Each row is where one point has got to under a steady rotation. How many ticks took it there?
The counts run from 0 to 130.
[  7   9 -24   9  10 -40  33 -42 -18   3 -15   8  25 -23 -25  37  28   9
 -12  41  21 -14   7  -6 -11 -19 -36 -19  -7  22  20 -19 -46  -7 -22  26
  34   5   1  27  41   1  -2  13 -11 -10 -19  -5  11  42  -4  26 -23  -5
  36 -24  15  -5  -8 -16  -3  -6 -15  21 -19  56  23  21 -13  17  21  15
  16  13  37 -11 -32  23   2 -39  -8 -19 -36   3   5 -30]
60
[  0  38 -37   3  -4  -3  16  -7  -2  21  -2 -32 -14 -27   5   9   0 -15
 -37  20 -20 -33  -2 -22  24 -66  -1 -32  12  30  15   5 -28 -11 -11 -30
 -35  34  18  19  39 -35  17 -22   5  46 -28   9 -36   4 -11  16  31   5
  24   2  27   1 -27  19  -4 -20  -1  12  18  39 -21  22 -18  -8  14   1
  37   9  59  29 -10  40   4 -21  -8 -15  12 -36  -2 -13]
74
[-30  23 -44   6  -1   8  -3   7  28  20  -3 -28 -32 -16  33  19  -7 -22
 -33  15  -1 -17  -5 -65 -28 -40 -32   0 -13  50   6  10  16 -33  -1 -28
 -24 -15 -14  29   0 -16  -2 -19  -6  28 -35 -25  10  -4  -5  13  19   5
  -9 -26  15   1 -18  -7  12   2  15  -7  -9  36 -13  34   8  33  11   1
  36   6  66  23 -31  27  14  -6  12   4  22  12 -23  -7]
95
[  4 -25 -20  -2  16   7  13   0  20   6 -13   2 -35 -24   4   7   5 -30
 -27  22   1 -26  22 -40 -19 -44 -37 -10 -13  53  10 -24  27  -4  -3 -25
 -12  19 -23  13  13  17 -23  -9  -4   4 -23 -17 -20   9 -20  14   7  28
  -3 -38  23  10 -11 -59  38   3  -6  -1 -43  35  -3  27 -11  39 -10  39
  14  24  35  20 -52  -5 -24 -25 -21  -1   4  29   2 -20]
100
[ 22 -35   9  15  31  31  29 -25   5 -18  11  11 -31 -36  26 -10 -44   9
 -44  16 -24 -18  19  -5  -5 -32 -26 -32 -33  27   4 -31 -10  -2  25  -7
 -35   1  -9  49  -9 -23  -2 -15   6  17 -10  -8  -3 -14  -5   2  17  -2
 -13  -9  38 -11  37   1 -12 -20   4  15  12  49   6  25 -45   6  16  42
 -18 -27   7   7 -39  30   9 -59  -3 -48 -10   9  -4   2]
108
[-16  24 -59   4   0 -23  31 -25  -5  12 -35 -14   8   5  10  57  21  -3
 -10  38  11 -30   0  -8  -6 -20 -19 -18  16  51   9  -6 -38 -18 -13   2
   7   6  -5  36  31  10   0 -11  17  23 -55 -51  21  54  -6  16   9 -11
  31 -19   2   1 -22 -35  -4 -13  -2   3  -5  42  -7  49  15  10   7  -5
  49  23  50  14 -11  26  15 -15  -2  -9 -25  -4  -5 -10]
57
[  5 -42 -19   7  26 -11  -1 -39 -12   0  27  15 -26 -57   3  -2  -8 -17
 -47  10 -24 -17   8 -17  18 -37 -51 -37 -13  42   7 -38  14 -11 -24 -11
  -9  17   7   4   9 -13   3  -7 -31  33  -2  25  -6   6  10  11 -18   8
 -35  -8  11 -13  44  12 -16 -13 -36  19   7  31  18  19 -65   7  18  34
 -15 -35  13  -2 -27  20  15 -51 -21 -14   3 -29  11 -26]
6
[ 19  10 -37   8  35 -28  33 -78 -13  -4  -6   8  17 -21  11  32 -11  -5
 -17  31  -2 -24  27   5   3 -31 -25 -44 -20  35  12 -21 -70  -2 -31  11
  23   3   5  44  14  -9 -13  -9 -18  -3  -4   2  13  27   0  23 -18  -3
   2  -5   6  10  12   6  -2  -8 -10  32  -3  55  28  15 -28  16  -3  14
  -2  -7   6   3   3  25  33 -37  -8  -2 -47 -20   4  -8]
64
[-18  -2  -3 -11 -10  -5  20   7  13  -2  -3   5 -13 -29  -3 -11 -18 -19
 -44  13  15 -41  19 -55 -18 -47 -33  -6 -22  22  11  21   0  -3  41  -9
 -25   6 -19  13  37 -18  -9  -7  -8  21  -8   3 -31 -11   5  27  13   3
  19 -25  38 -12   1  -2  15  13  21 -15 -19  68  -4  27  -3  38  22  19
  35  17  43  34 -58  13  -8 -25  -1  -9   5  13  -8 -34]
97
[ -8 -15 -15  -5  12  10  34 -18   3   0   5 -22   0  -5  44   6 -23 -18
 -14  30  11  -2  14 -22 -33 -20 -21  -8 -17  36 -17 -10  -1 -36  27   4
 -35 -29 -35  58  15 -13   9 -20  26  22 -50 -28  20  16   9  -7  33 -18
  26 -14  25 -18   8  -8  -3  -2   6 -16   9  44 -20  20   0  -4  39  10
  25 -10  40   8 -39  24   8 -18  17 -48 -11  14 -36   1]
114
[  5  -2 -25   6  50  -3  -6 -14  44 -11 -33 -11 -25 -17  17  20  -9 -15
 -39 -10 -10 -45  34 -44   3 -42 -37 -25 -11  61   8   3   2 -23 -13 -39
 -37   1 -28  31  10  -2 -36 -20  -6  -6 -10  -4   7  13  -9   5  13  22
   6 -41  13  -6 -22 -28  20  15  11   8 -24  56  11 -21 -18  33  -1  37
  -8  11  48   8 -26 -13  -5  -7  -7   4  -8   8 -11 -24]
20
[  5  -7 -50  -6  20 -35  10 -48  -2   5 -12  10   7 -22  -3  50  28 -19
  -4  34  23   0   4 -14   7  -6 -43 -15   4  63   6 -41 -31 -25 -44  10
  20   1   9  20  31  23 -16  -6  -1  -5 -16 -30  34  69  -4  17 -29 -23
  12 -31   7  -5   2 -23   0  -9 -21  29 -22  39   7  -5  -9  11  24  18
  13  -2  41 -17 -19  12  -9 -32 -11  -1 -30 -13   1 -21]
61
[ -5 -17 -10  10  26  25  31 -18   4   0  13   0 -13 -43  39   1 -45   2
 -23  37   5  11  26  -8 -25  -8 -26 -20 -47   6 -18  -7  -6 -16  28   2
 -16 -13  -9  43 -28 -14  -8  -6  -2  33 -22 -19   7 -14  15  23  15  -6
 -10 -21  45  -9  60  18 -16 -21  -8  11   7  28  11  46 -35  22  37  27
 -25 -33  28  -1 -47  47  11 -64   7 -23 -10  27 -18   7]
109
[ 31 -19 -40  -1  14  25  52 -12  -4  13   5   4 -12 -48   5  19 -14  -8
  -5  35 -11  -1  29  19   3 -15  -8 -38 -13  30   6 -50 -13 -24 -24 -18
  -5  33  10  41 -26  15   6  -9  31  11  -9 -28   2  13  -7   9 -16   6
 -12 -21  30  11  17  -7   0 -32 -43  31  18  28  17  12 -44  -3   5   1
 -10 -12   5 -27 -28  41  11 -72 -29 -15 -23  12  22  -4]
127
[-15   0 -10  19   1  12  -8   4  17  -8  24 -26 -41 -28  32   0 -37 -15
 -23  -1  -5 -18  -4 -62  -8 -33 -43 -37 -19  15   4  -7  25 -32  11 -20
 -42 -35 -28  20  19 -44  11 -18  -6  51 -16  18  -4 -13   4  -2  36  13
 -10  -6  36 -33  -3  40 -14 -13  19  -1  24  36 -22  -3 -30   9  14   9
   4 -12  29  24 -30  34  15 -29  11  -6  33 -29 -31 -18]
92
[ 42 -19 -24 -14  28  20  36 -42  21 -14 -39  14   0 -24 -11  18 -23   5
 -13  32 -10 -32  37  17   2 -30 -12 -28  -9  42   7 -38 -36  -7  -7  -4
  -5  24   4  38   9  20 -22   1  26  -1  -5 -31  -2  36 -25  14  -2  25
   4 -33  31  11  -5 -40  10 -14 -13  32 -10  40  15  -4 -51   6 -12  19
  -7   4   1 -11 -34   4   0 -56 -23 -29 -43  11  18   1]
123
[ 11  19 -46  17  26 -15   4 -39 -20  -3   7 -11 -17 -27  36  21 -15  -5
 -27  24 -43 -12   3  -7  38 -45 -25 -49   5  48  16 -39 -24 -22 -20 -19
 -16   1  13  41   8 -33 -10 -30   4  38 -25  -6  10  24  -8   0  25   2
 -24 -13  24  -7  -5  23 -18 -21 -11  19  29  45  -7 -10 -41 -20  -8   5
  -3 -12  22  14   8  34  36 -25 -10 -23 -12 -58 -17  13]
69
[ 20  11 -11  -1 -20   3  38  -4  -3  18  10  -1  19 -28  -6  -1  15  -2
 -25  51  20  -5  -4  -9 -16 -15 -28 -12  25  14   9 -23 -19 -20  17   8
 -11  19 -11  26  63   5  26  -9  16  17 -43 -33 -18  44  -4  15  21 -11
  47  -1  28  -5   4 -13 -10 -19  -3   1   6  33  -9  39 -13 -24  43  -9
  55  30  40   7 -48  49  -2 -46  -6 -43   1  -9  -6 -16]
55
[  3 -26 -11  10  43  24  26 -19  15  -9  -6  -4 -26 -22  44  -4 -46   5
 -30  30 -23 -42  26 -22 -23 -35 -44 -30 -18  30  -3 -42   3 -12  12 -26
 -23   0 -21  53 -15   5 -24 -18   6  13 -33 -21   9  -3 -24  -9  19   8
 -32 -12  19 -10  35 -18   4  -9   2   7  17  40  -5   6 -38  12  -6  44
 -26 -13  -2  18 -21  15  17 -49 -11 -29  -3   1 -10  22]
107
[ -2   5 -21  -2  -1   9  52   2  13   3 -31   4   6  -9   7  14 -36   2
 -20  26  19 -29  33 -29 -32 -20 -15 -23 -26  23   7   5 -29   1  28  -4
 -20   3 -39  49  33   0 -16 -12  18  -2 -23 -27 -26  -5  -3  12  13   2
  41 -29  37  -2  -4 -11  13   5  27 -11 -17  59   1  20   2  28   4  16
  25  20  19   2 -68   8  -9 -30  26 -14 -22  49 -13 -33]
37
[ 35 -17  -8  -6  21  11  56 -12  27  -6   4  27  -9 -41  -2   8 -13   0
 -20  40  15   2   6  -8 -40  -3 -23 -34 -19   8  -1 -52 -11  -2   0  -2
  13  10   4  25   7   4 -13   0  12  -4  -5 -26  -3  11 -14  21 -11   3
  -5 -26  33   4  37 -30   5 -15 -18  32  -7  33  21   1 -44  11  11  25
 -30  -1 -15 -12 -56  31   5 -80  -7 -23 -36  28   4 -20]
44
[ 17  -3   1  -7  -2  29  41  21  22  13   6  -1 -16 -41  11 -11 -38 -21
 -25  34   6   5   8 -36 -38 -30 -16 -23 -32   6  -3   3  19 -23  25  -8
 -45   0 -17  38  16 -16  18 -12  28  26 -14  -6 -19 -12  11  19  24  -8
  33 -22  52 -14  13  19   0 -40  10  -3  -1  35  -1  33 -15  11  40  19
  23   6  38  -5 -73  42  -3 -54   9 -17   5  32 -13 -35]
33
[  0  28 -47   3 -17  -9  47 -15 -16  33 -10  -2  10 -18  -6  36  19 -10
  -6  57  21   1   4  10 -20 -16 -17  -9  23  35  18  -6 -27 -20  -7  12
   7  15   4  38  28   1  14   1  23  19 -33 -29 -19  46 -20  21   5 -15
  42 -10  19   2   7 -11   6 -27 -19   6 -14  32  -4  54  13   6  30  -8
  40  31  54   8 -40  54  -5 -42   4 -15 -22  14  -3 -21]
56
[-10 -17 -29   5   8  -5  18 -10  20   4 -30  10 -14  -8   4   7 -19  -4
 -32  15 -20 -56  37 -37 -17 -50 -32 -25 -21  39   8 -10  -8   1  10 -15
  -4  13 -20   8   4   6 -28  -1 -11  -4 -22 -19 -23  -4 -23  36  -3  23
 -13 -32  23   8   1 -43  27  -3  19   2 -34  56  10  25 -15  51 -12  36
   9  26  29  17 -54  -7 -19 -34 -10   2 -12  38   1 -19]
101
[  3  19 -26  24  -7 -18  28 -28 -26  25  25 -20 -15 -46   1  14 -10  -9
 -23  21   2  16  -6   0   6 -36 -15 -42   5  16  19   0 -27 -23 -20   0
 -17  17  -1  35   9 -31  13 -10  -9  40 -11  19   6  -2  29  15  -1 -12
   4   9  25 -14   9  60 -15 -22 -22  26  30  25  -1  21 -27  -1  31  -5
  18 -17  47   3 -15  75  26 -47   0 -18   9 -32  -9 -32]
71
[ 13  -6 -31   9  58   0  35 -28  34 -21 -22   9  -1  -1  25  30 -17  -9
 -18  28   5 -26  31 -29 -30  -8 -13 -31 -24  30  14 -37 -32 -20   2   3
  22 -17 -23  54  13  -3 -44 -12  11 -23 -25 -41  26  16  -6   9   7  -4
   0 -43  26  -4  -3 -26  23  -9  15  27 -30  60  14   0 -15  35 -12  22
   1  19  -2   3 -32   3  12 -32  -1  -4 -36  40 -17   3]
42
[ -5   3 -43  -8 -10 -29  -1  -3  -5  24 -13  -7 -19 -27 -19  29  12 -25
 -32  15  10 -33   0 -29  31 -46 -28 -25  19  36  18  15 -24 -16 -33 -16
  -6  28   5  -7  38  -4   8 -13  -6  17   0   1 -24  16   0  37  -4  28
  23 -28  22   2 -43 -15  12 -11 -23  11  -9  49  17  32 -16  20   3  -4
  41  25  72  24 -33  22 -13 -30 -12  16   2   1   5 -60]
78
[-14  28 -45  17   2 -19   0  -9 -13  39  19 -29 -16 -25  18  22  -4 -12
 -12  28   4  22  -8 -17  10 -27 -16 -40   1  31  -1   0 -13 -40 -36 -15
  -6  -5   7  31  13 -31  23 -25   0  39 -32   4  14   9  21  18   0 -21
   3 -10   1 -13   1  45 -28 -27 -35   1  16  20  -7  25 -10  -4  36   6
  34  -7  59   6 -13  74  17 -28  11   1   6 -35  -7 -14]
72
[  3 -25 -12  23  51 -23 -19 -58  -1 -20  18  10 -18 -23  15  10   1 -17
 -60  18 -24  -5   5 -41  17 -36 -58 -31 -11  38  20 -30 -15 -24  -9  -4
   2  -2  -1  14  16 -25 -24 -14 -34  22 -11  33  14  28   0  15  -4   4
 -29 -15   2 -21  34  11 -14   2 -21  38   4  34  20  -2 -45  10  -3  50
 -18 -29  22  11 -15  17  30 -35 -11 -18 -10 -46  -1  -5]
5
[  9  -1  13 -16  10  38  34  24  28  -2  18 -28 -17 -23  35  -9 -47 -10
 -32  13 -11 -17  14 -33 -25 -22 -20 -28 -28   3  -6 -13   1 -32  29 -18
 -44  -5 -30  43  25 -25   9 -27  23  28 -14 -23 -20 -10  -4  -2  37   4
  10 -20  51 -32  -3  26  -9 -29  16 -10  25  45 -22  -5 -29   5  29   7
  19  -4  26  14 -49  30  20 -40  -1 -32  15   9 -19 -15]
32
[  0  17 -25   1  30  29  27  21  30  -1   0 -23 -21 -17  58  19 -50 -19
 -24  10 -20  -9  30 -47 -23 -17 -12 -18 -31  17  -3 -16  10 -43  19 -27
 -49 -10 -16  64 -13 -31  -6 -27  33  21 -35 -23   8 -10 -10 -11  34   7
 -12 -21  35 -11   1  27   5 -19  20  -5  11  34 -16   1 -19  16  15  10
  11   0  24  14 -32  20  36 -31   8 -17   5   3 -38   8]
31
[ -6   2 -25   9  22  29  37  16  19  27 -14 -21 -24 -15  44  14 -51  -9
 -21  18 -17  -2  28 -12 -13 -29  -2 -32 -50  33   0  -5   4 -23  16 -19
 -41   1 -13  57 -44 -30  -2 -23  10  24 -31 -33  -2 -28  -9   0  20   9
 -18 -35  38  -6  14  31  -2 -33   0   0  11  32   6  27 -13  20   7  -6
  13  -7  18  12 -37  38  18 -46  15  -4  -4  30 -11  15]
30
[  8 -12 -11   1  17  35  39  20  18  28  20 -10 -30 -41  25  -5 -47 -32
 -19  35 -10  12  17  -5 -19 -52 -12 -22 -43  26   8 -18  23 -16  -1 -34
 -41   9   1  26 -35 -21   5 -30  16  36  -5 -11  -5 -32  -1  10   1  17
 -23 -34  33  -6  22  21   5 -41  -8   9  15  21  15  18 -37  16  12  17
  -8 -13   9   4 -50  36  17 -61 -10   2   5  30   6   2]
29
